128 stands for zero in the data rows.
A hidden rule labels the rows of this table. It goes by one to three of the table's principal directions, not those with the most spread.
[140 121 182 106 115 160 159 119 150 155 100 123 113 116 129 116  90 128
 140 121 177 132 181 161  73  99 123 121 169 150 151 111 118 123  87 135
 113 125 165 199 168 141 135 113 119 171  95 117 108 100 172 133 142 173
  88 164 164 132] A
[137 116 133 120 138 114 146 122 123 126 138 150 119 122 153  97 123 105
 133 134 145 110 114 136  93 172 134 110 131 114 162 119 121 116 105 110
 122 110 121 118 136  89 125 114 133  94 158 133 126 148 112  99 105 137
 121 112 146 131] D
[117 139 156 121 147 117 142  94 127 152 143 131 140 136  85  99 126 102
 169 112 121 122 153 139 154  98 136 126 173 114 148 117 113 125 134 106
 164 103 102 139 131 119 125 119 117 162 117 123 103 124 142 197 104 110
 137 132 129 133] A
[137 142 123  80 127 145 136 116 118 128 170 154 101  92 173 103 136 158
  93 160 187 143 139 151  78 139 136 113 105 126 151 148 138 107  80 119
 100 133 123 128 117 127 121 140 113  99 152 114 163 144 131 102 144 136
 139 138 133 135] A
[132 108 144 110 151 136 163 164 118 102 126 118 131 163 124 142 111 120
 144 129 172 111 120 169 134 103 139 104 122  90 114 114 140  87 112 112
 127 109 128 181  78 107 128 120 128 102  99  69 118 147 138 164 142 106
 196 117  90 131] A
[116 122 131 137 146 131 125 121 114 109 141 124 116 113 102 130 142 151
 118 155 126 129 129 139 130 121 128 136 123 107 113 128 152 101 111 134
 141 129 141 124 106 117 110 145 130 134 146 126 136 138 136 130 133 119
 155 140 138 121] A
[129 122 113 139 127 126 126 133 128 126 100 140 133 120 143 137 142 118
 113 114 108 128 133 116 142 159 103 130 108 130 139 110 136 143 126 126
 127 158 131 115 144 123 120 119 129 101 151 168 131 154 112 123  97 138
  99 116 123 120] D
[149 125 119 165 154 145 119 122  96  95 136 111 126  97 179 117 154 160
 115 138 133 136 117 170 164 169 137 148 124  88 149  95 114  86 100 129
 151 160 127 122 127 108 115 105 151  47 158 151 146 179  92 121 112 108
 131 100 109 118] A
[118 126 138 166 139 138 124 137  81  86 108 110 159 145 115 132 125 104
  90 117  92 104 165 150 171 145 102 136 106  96 116  73 126 122  99  86
 179 119 132 155 143 124 119 116 162 108 122 174 136 172 114 205  96 130
 106  94 125  95] C
[127 132 138 118 131 134 112 115 139 148 137 113 127  97 119 127 126 146
 108 131 132 124 117 111 107 106 132 118 127 145 121 142 132 115 127 140
 109 147 166 144 133 144 145 135 138 164 135 146 121 114 134 118 142 165
 122 121 150 122] A
[127 117 139 134 120 135 147 134 125 118 100 123 144 143 149 101 113  96
 118 127 128 112 129 142 111 149 125 127 140 117 133 110 119 137  97 117
 128 119 120 135 152 133 109 111 159 108 134 147 137 143 118 151 121 140
 115  99 133 115] B
[123 126 114 190 117 161 139 139  88  79  97 151  97 130 133 154 117 124
 127 143 117 137 177 184 145 187 118 147 110 123 107 117 134 111  71 130
 188 140 129 141 125 131 102 132 149  93 110 106 144 143 127 115 135 116
  98 144 112 138] B
[145  92 159 129 146 152 134 125 116  99 150  88 118 126 131 104 108 126
 122 146 133 125 160 145  88  73 139 106 140 125 159  87 144 106  63  99
 154  62 144 169 137 120 116 126 113 125 135 123 132 121 172 154 120 151
 106 132 158 131] B
[135 141 137 131 158 112 124 127 117 107 110 136 152 143 123 118 132 134
 153 101 110 111 103 135 121 156 108 138 149  99 152 107  83 133 130 114
 124 103 131 137 131 111 152 112 143 163 138 126  73 145 124 138 122 110
 129 126 158 145] C
[124 143 132 164 108 125 129 111  89 109  72 134 112 125  98 165 128 146
 117 128  90 145 198 174 151 166  68 136 105 115 117 103 153 153  94 146
 174 165 158 139 153 157 100 138 153 142 157 199 133 156 131 139 122 148
  84 148 151 109] C
[135 187 112 111 136  96  96  66 132 185 146 179 145  99 137 118 137 139
 147 107  86 152 124 106 119 121 110 120 173 135 170 157  90 174 151 133
 119 117 115  89 162 140 138 130 113 193 146 149 104 110 128 137 116 155
  85 155 170 166] C
[153 134 123 172 130 158 130 116 103  98 106 163  95 118 130 164 122 139
 133 142 125 156 197 181 139 110 131 120 111 141 132 132 126  87  80 134
 190 132 127 160 112 130 116 139 123 105 130 106 124 119 146 140 135 129
  82 143 117 159] A
[142 124 139 154 147 154 116 123 108 111 108 107 153 139 143 135 120 131
 148 103  96 120 138 139 131 123 108 140 156 123 157  83  83 141 103 112
 147  97 134 157 153 132 128 106 146 156 111 131  94 135 146 168 119 116
  84 137 149 148] B
[149  91 122 135 130 172 148 163 110  87 136 115 109 151 173 134 129 128
 108 150 161 136 158 153 110 104 137 127  88 131 143  90 138 104  77  97
 135  99 111 156 112 109  99 128 119  64 126  99 153 141 146 147 120  99
 119 142 103 138] B
[109 127 147  76 135  98 140 139 151 152 157  90 151 122 136  95 121 135
  93 139 158 123  81 108 116  97 133 122 140  94 114 124 170 148 136 128
  85 131 151 130 133 130 130 129 119 115 131 145 161 143 119 134 137 176
 206 103 131  79] C
[153 144  69 111 121 104 106  94 139 153 162 190 113 113 148 151 171 158
 138 133 113 153 132 110 125 143 133 127 114 123 153 169 141 139 170 147
 105 146 106  49 119 109  96 155  78 127 191 147 146 126 122  69 115  95
 116 166 126 177] D
[117 119 160 119 145  99 144 127 133 100 141 114 114 129 101 103 107 124
 137 158 133 125 109 167 117  97 143  85 128 104 105 174 165  70  87 127
 165 104 147 141  78 141 141 118 114 132 133  94 107 113 142 135 166 165
 175  78 135 131] C
[155 117 103 105 148 163 100 126 122 146 176 131 117  84 204 106 139 171
 106 152 173 144 106 127  85 137 160 145 139 148 161 124 109  95 109 131
  66 136 114 114 139 127 125 132 133  96 164 129 168 140 121  95 129 112
 101 140 132 151] A
[127  96 172 124 155 119 174 144 103  58 102 104 148 163 107 121 109 107
 134 142 139  99 152 193 113 143 109 134 155  51 126  76 152 107  72 107
 142  91 141 170 126  93  97 123 145 111 153 140 131 179 153 171 114 112
 162 111 145 106] C
[121 111 148  68 153 108 149 140 149 121 218  82 139 134 133  86 138 150
  95 154 181 129  94  97  97  58 162 134 126  91 133 103 171 137 124  98
 101  78 135 138 111  76 135 155  81  92 133 105 165 133 152 136 127 145
 230 131 131  92] B
[102 125 175 145 134 118 162 112  91  90 165  91 116 128  86 121 107  92
 146 150 144 106 163 192 162 174 148 151 151 110 108 119 146 100  89  90
 192 122 120 153 124 107 125 123 152 104 113 128 155 155 142 163 121  96
 141 107 119  98] C
[116 125 153 128 142 128 141  91 125 126 177 126  81 107  82 130 116 147
 157 173 142 154 174 166 114  87 145 134 145 144 121 159 169 100  76 133
 182 112 139 143 105 128 114 161  96 157 139  97 133 100 183 129 150 132
 132 161 147 146] D
[135 150 120 100 134  90 115  92 138 146 139 144 157 111 158 118 158 147
 117 123 106 120  85 117  94 175  97 139 148 100 151 148 106 156 147 141
  69 146 145  76 158 105 121 118 142 160 185 190 120 152 117 103 116 134
 108 124 180 139] A
[132 159 108 123 102  88 142 108 147 158 130 143 136 135 126 143 148 127
 129 112 120 144 120 106 154 125 140 135 125 107 132 133 145 183 181 136
 125 152 118  94 141 112 108 141 113 107 146 156 147 127 107 108 119 131
 170 145 112 116] C
[106 148 150 140 139 103 122  91 125 153 122 110 144 127  78 106 141 121
 152 107  89 118 135 124 167 145  99 150 162 119 133 117 119 161 143 132
 158 144 134 117 154 138 128 123 148 174 138 180 108 145 119 167 107 126
 121 120 151 106] D
[105 109 147 103 100 117 203 184 160  97 108 155 114 174 108 102 110  87
 115 142 208 104 112 129  89 148 152  96  82  98  75 144 157  93 129 135
 113 131 137 164  82  74 152 143 127  64  81  47 123 116 110  83 148 161
 240  98  88  92] A
[126 117 134 150 145 156 107 143 135 149 100  93 142 134 131 152 122 137
 151 119 118 122 107 116 170 102 121 146 148 156 115 123 105 122 145 156
 126 154 134 150 121 161 132 117 158 140  91 113 114 129 115 153 144 110
 124 116 105 124] D
[121 140 129  98 120  95 132 138 172 142 138 132 170 141 124 102 149 105
  99 114 138 116  91  80 124 103 163 141 140 113 115 141 124 124 201 110
  69 132 117 106 138 103 144 126 115 136 132 141 131 111 113 139 111 128
 166 115 122 115] A
[149 120 112 202  96 214 138 153 107 100  61 136  97 137 125 183 128 127
 132 104 127 161 234 135 161  99 122 136  94 163 134  52 115 130 110 133
 182 142 128 197 146 132 111 144 127  91  61  89 127 108 149 140 104 114
  80 202  77 138] C
[118 113 126 140 110 128 159 151 120 103 114 138 120 155 136 122 118  92
 134 133 148 111 129 144 127 188 135 127 104 124 112 126 128 117 116 117
 138 136 110 129 119 109 125 124 152  77 119 112 136 142 107 109 123 113
 142 104 101 119] D
[113 119 133 142 120 145 124 148 133 145 125 121 108 122 109 110  96 113
 144 129 144 123 116 121 139 120 161 112 133 157 104 144 128 104 133 137
 150 123 121 144 112 160 153 122 132 129  79  79 122  94 114 112 153 144
 146 113 105 119] B
[123 107 127 128 127 135 142 163 118  99 101 135 163 153 151 113 124  91
 100 100 123 105 116 117 105 166 109 112 120 116 123  85 108 124 117 100
  94 106 126 148 141  94 151 103 153 106  99 131 122 148 129 166  97 152
 104 109 129 125] D
[161 152 121 113 135 175  83  87  86 114 218 105  82  49 175 101 147 186
 139 147 168 141 157 165  76 202 165 203 162 153 206 110  65 118 112  87
  89 116 106 100 191 140 130 128 122 171 189 152 150 133 151  44 111  10
  36 210 176 169] C
[119 128 140  93 157 103 122 110 125 136 187 105 152 107 125  76 137 145
 105 140 142 115  75 105  94 118 155 133 158  92 137 113 130 125 130 113
  92  95 130 115 132  97 141 136 139 136 160 149 144 141 128 141 124 145
 179 115 164 104] A
[108 119 137 134  96 145 157 146 121 106  68 150  96 150  73 177 108 125
 107 145 132 132 187 164 113 113  89  94  75 145  68 159 184 117  79 154
 155 151 165 172  89 162 109 154 138 158 107 116 127 117 162 148 172 166
 128 138 125 124] D
[109 179 101 116 130  73  92  65 142 191 203 173  94  95  64 109 150 152
 157 142 101 153 110 100 155  97 165 116 124 151 118 227 145 125 184 139
 170 132 104  52  89 154 142 159  79 197 163 120 110  75 117 101 153 122
 156 137 138 158] C
[120 138 113 118 104 143 148 147 145 148 121 141 113 146 119 149 120 130
 155 108 162 137 130 130 161 129 142 124 118 142 100 152 137 145 149 152
 137 157 114 143  95 148 138 137 109 111  65  65 133 114 123 112 164 117
 183 139  67 133] B
[153 133  85 163 141 160  65 116 127 161 123 133 141  96 168 135 164 165
 105 113  87 156 138  91 167  97 127 153 125 158 154 106 102 124 158 141
 119 162 118  99 157 156 116 126 124 125 151 175 139 128 104 144  98 120
  60 141 119 147] A
[138 153  88 116 156 113 101 126 125 134 156 149 119 108 149 121 157 184
 128 130 125 159  86 121 144 121 131 143 124 105 143 143 129 142 143 143
 119 132 110  88 103 134 131 139  98 118 163 114 130 140 109 102 142 109
 170 143 120 145] C
[156 143  71 112 130 103  80 118 141 155 138 177 134  95 180 159 144 142
 119 130  96 147  85  90 113 132 135 111 125 143 154 172 121 133 178 140
  70 136 111  56 133 135 124 126  99 133 184 148 135 116 110  69 116 122
  84 137 136 173] C
[132 142  92 140 103 126  97 134 147 169 105 140 179 138 153 188 137 111
 122 102  88 133 117  75 189 101 140 155 125 150 114 135  99 157 226 131
 103 166  95  89 153 143 114 117 124 130 113 159 133 108 101 149 107  91
 101 128  89 129] C
[152 129 132  75 131 114 105 137 159 156 138 111 143 112 174 103 115 145
 113 127 146 135  72  93  70  88 135 103 149 145 156 143 112 142 148 140
  48 103 135 120 146 149 160 114 118 146 146 134 126 106 128  98 144 164
 118 115 160 131] C
Which label does each new row get?
[119 145 148 128 104 112 155 122 136 142 110 149 165 144 129 117 107  69
 125  95 130 105 134 112 118 165 129 132 142 127 126 111  81 156 154 107
 123 128 118 144 176  91 160 109 155 126 100 148 107 119 115 148  96 152
 103 103 136 104]: A
[106 118 136 125 125 118 159 158 131 118 108 125 134 184  60 145 122  95
 137 118 131 117 155 114 183  70 121 107  94 108  92 110 168 143 150 122
 178 113 110 157  82 120 121 152 106 105  90  95 126 131 125 184 123 119
 210 114  75  90]: B
[127 116 140 148 160 173 124 141 106 122 162  89 124 126 160  95 126 151
 128 144 162 122 113 150 162 110 149 134 130 116 129 105 111  84  86 123
 167 120 126 163 100 130 128 116 146  73  74  72 141 149 104 158 148 123
 176 101  93 114]: D
[131 123 109 126 122 137 127 169 148 125  90 138 140 143 127 152 141 132
 112 118 139 142 121 108 161  85 134 121  99 124 100 127 139 109 174 147
 106 157 116 136  99 136 135 130 111 100 111 108 125 120 112 140 128 120
 166 121  77 117]: A
[127 118 129 101 132 102 157 126 138 146 151 143 149 150 166 109 125 103
 138 131 148 116  95 124 117 146 137 120 139 105 142 128 124 139 130 116
 110 114 104 108 127  86 115 115 125  81 131 121 139 145 113 133 116 133
 161 106 120 126]: D
[ 87 106 169 146 139 124 190 153 102  64 109 119 132 161  98 105 108  90
 116 146 152  90 133 178 126 195 115 140 115  80  87 102 153 105  53 103
 175 124 143 172 106  87 122 126 174  80 108 111 131 176 125 161 133 144
 187  82 125  83]: D
[129 173  75  82  78  61 148 122 178 200 160 208 120 145 142 130 148  84
 111 111 142 158 104  64 123  97 175  77  70 162 126 203 159 161 213 100
  93 145  80  68 105 113 135 144  75 102 142 116 140  77 101 105 117 159
 164 134  82 158]: C
[116 135 118 166  94 131 140 128 102  92  71 171  77 121  97 165 118 125
 124 162 111 143 174 166 108 180  93 111  85 137  95 159 157 121  88 165
 163 153 146 121 116 147 106 153 153 129 147 128 130 122 128  73 147 144
 100 147 140 127]: B
[124 133 129 118 148 135 103  91 127 147 177 129  87  99  72 133 142 175
 143 151 125 146 167 131 127  92 127 156 138 158 133 154 156 132 113 141
 156 124 137 116 115 148 117 171  88 194 161 135 135 114 167 122 145 103
 111 176 159 144]: D
[126 151 104 129 125  77 139  74 146 169 163 184 109 128  99 119 164 115
 154 130 101 153 140 110 149 108 136 102 114 130 142 173 152 135 154 131
 168 138 102  73 105  93 110 148  89 122 169 139 118 111 125 134 101 139
 139 135 120 157]: A
[102 107 126 164 147  92 101 116 141 154 112 123 147 142  48 132 140 109
 151 114  49 115 112  79 189  88 116 114 141 131  99 135 155 123 179 147
 171 121 132  95 107 128 129 128 117 170 127 156  99 112 121 171 108 150
 132 106 135 117]: D
[122  96 163 152 143  88 169 128 125  84  80 104 150 174  74 138 137 100
 150 114  92 108 148 151 158 142  91 137 137  82 124  79 159 140 114 125
 170 125 142 144 125  84 108 122 141 107 162 183 108 171 140 176  95 128
 145 102 140  98]: D
[111 110 149 142 118 103 164 132 147 150 106 144  86 158  66 114 105  89
 166 142 134 131 147 141 124  93 131  71 115 141 100 159 175  95 119 145
 171 120 141 148  90 128 126 136 121 136 110  87 101  91 134 130 135 176
 158 123 117 133]: D
[129 114 144 164 132 152 134 111 121 158 119 116 118 138 129 130 109 113
 162 115 113 131 167 146 154 121 116 133 154 162 142 107 121 139  91 129
 180 129 132 157 147 139 113 115 139 129  91 128 124 127 141 171 122 147
  79 135 126 140]: D
[127 133 132 139 104 134 137 124 135 168  77 157 106 131 122 143 107 118
 155 125 133 135 144 136 117 145 101 101 134 156 119 147 118 134 131 176
 123 155 141 140 137 147 129 126 154 143 101 115 113 110 116 103 140 163
 103 142 131 132]: D
[114 127 124 124 150 120 113 140 121 131 154  99 135 143 108 122 124 140
 154 123 118 119  83 121 151 119 131 139 143 119 113 134 121 140 147 129
 132 105 117 119 104 141 142 127 130 155 111 101 115 129 126 141 147  96
 169 123 120 127]: B
[117 122 110 162 155 153 108 154  77  63 147  89 144 141 141 117 156 149
 111 138 110 111 101 144 180 168 116 167 109  78 114  88 107 121 117 113
 156 114 104 110 106 118 116 123 160  79 121 120 150 184  96 152 121  55
 167 105 100 100]: B
[131 110 135 140 145 145 158 133 102 100 137 124 113 138 130 100 135 120
 135 136 155 117 144 146 128 145 137 128 117  94 155  74 132 118  88 104
 160 106 113 148 119  88 105 134 138  68 138 113 138 164 116 135 103 107
 169 132 114 112]: D
[121 118 127 140 128 126 138 119 111 126 119 132 116 131 105 142 132 124
 131 137 114 138 154 145 142 117 114 115 120 122 121 118 156 127 111 132
 152 128 124 128 117 125 102 133 130 121 140 144 139 138 142 161 117 130
 123 140 124 125]: D
[150 142 112 125 109 142 100  95 122 145 123 154  97  83 130 157 139 158
 124 139 126 149 181 153 124 149 112 129 123 153 138 160 134 115 130 161
 119 177 139 106 147 161 113 140 115 153 171 173 147 126 134  85 128 116
  56 152 141 148]: A
[123 128 113 122  98  88 167 118 155 160  96 202 118 143 108 160 124  81
 141 120 127 128 145 130 115 150 136  88 112 138 109 175 165 114 150 132
 117 161 128 111 112 103 109 131 115 130 144 133 120 109 132 115 119 162
 121 134 117 161]: A
[128 119 103 117 125 118 127 136 149 124 152 153 100 129 109 114 145 119
 132 144 137 125 101 103 115 113 158 102  93 139 118 177 145 102 152 132
 126 118 107  91  81 117 133 143  99 120 150  92 121 103 120  87 135 106
 158 115 109 144]: D
[135 125  89 139 132 139  90 155 101 113  99 150 153 129 150 164 129 121
 109 111  88 123 127 108 152 156 103 148 113 130 135 100 104 154 157 113
 110 122  94  98 148 141 123 118 129 127 149 163 134 150 111 138  96  83
  72 131 122 129]: B
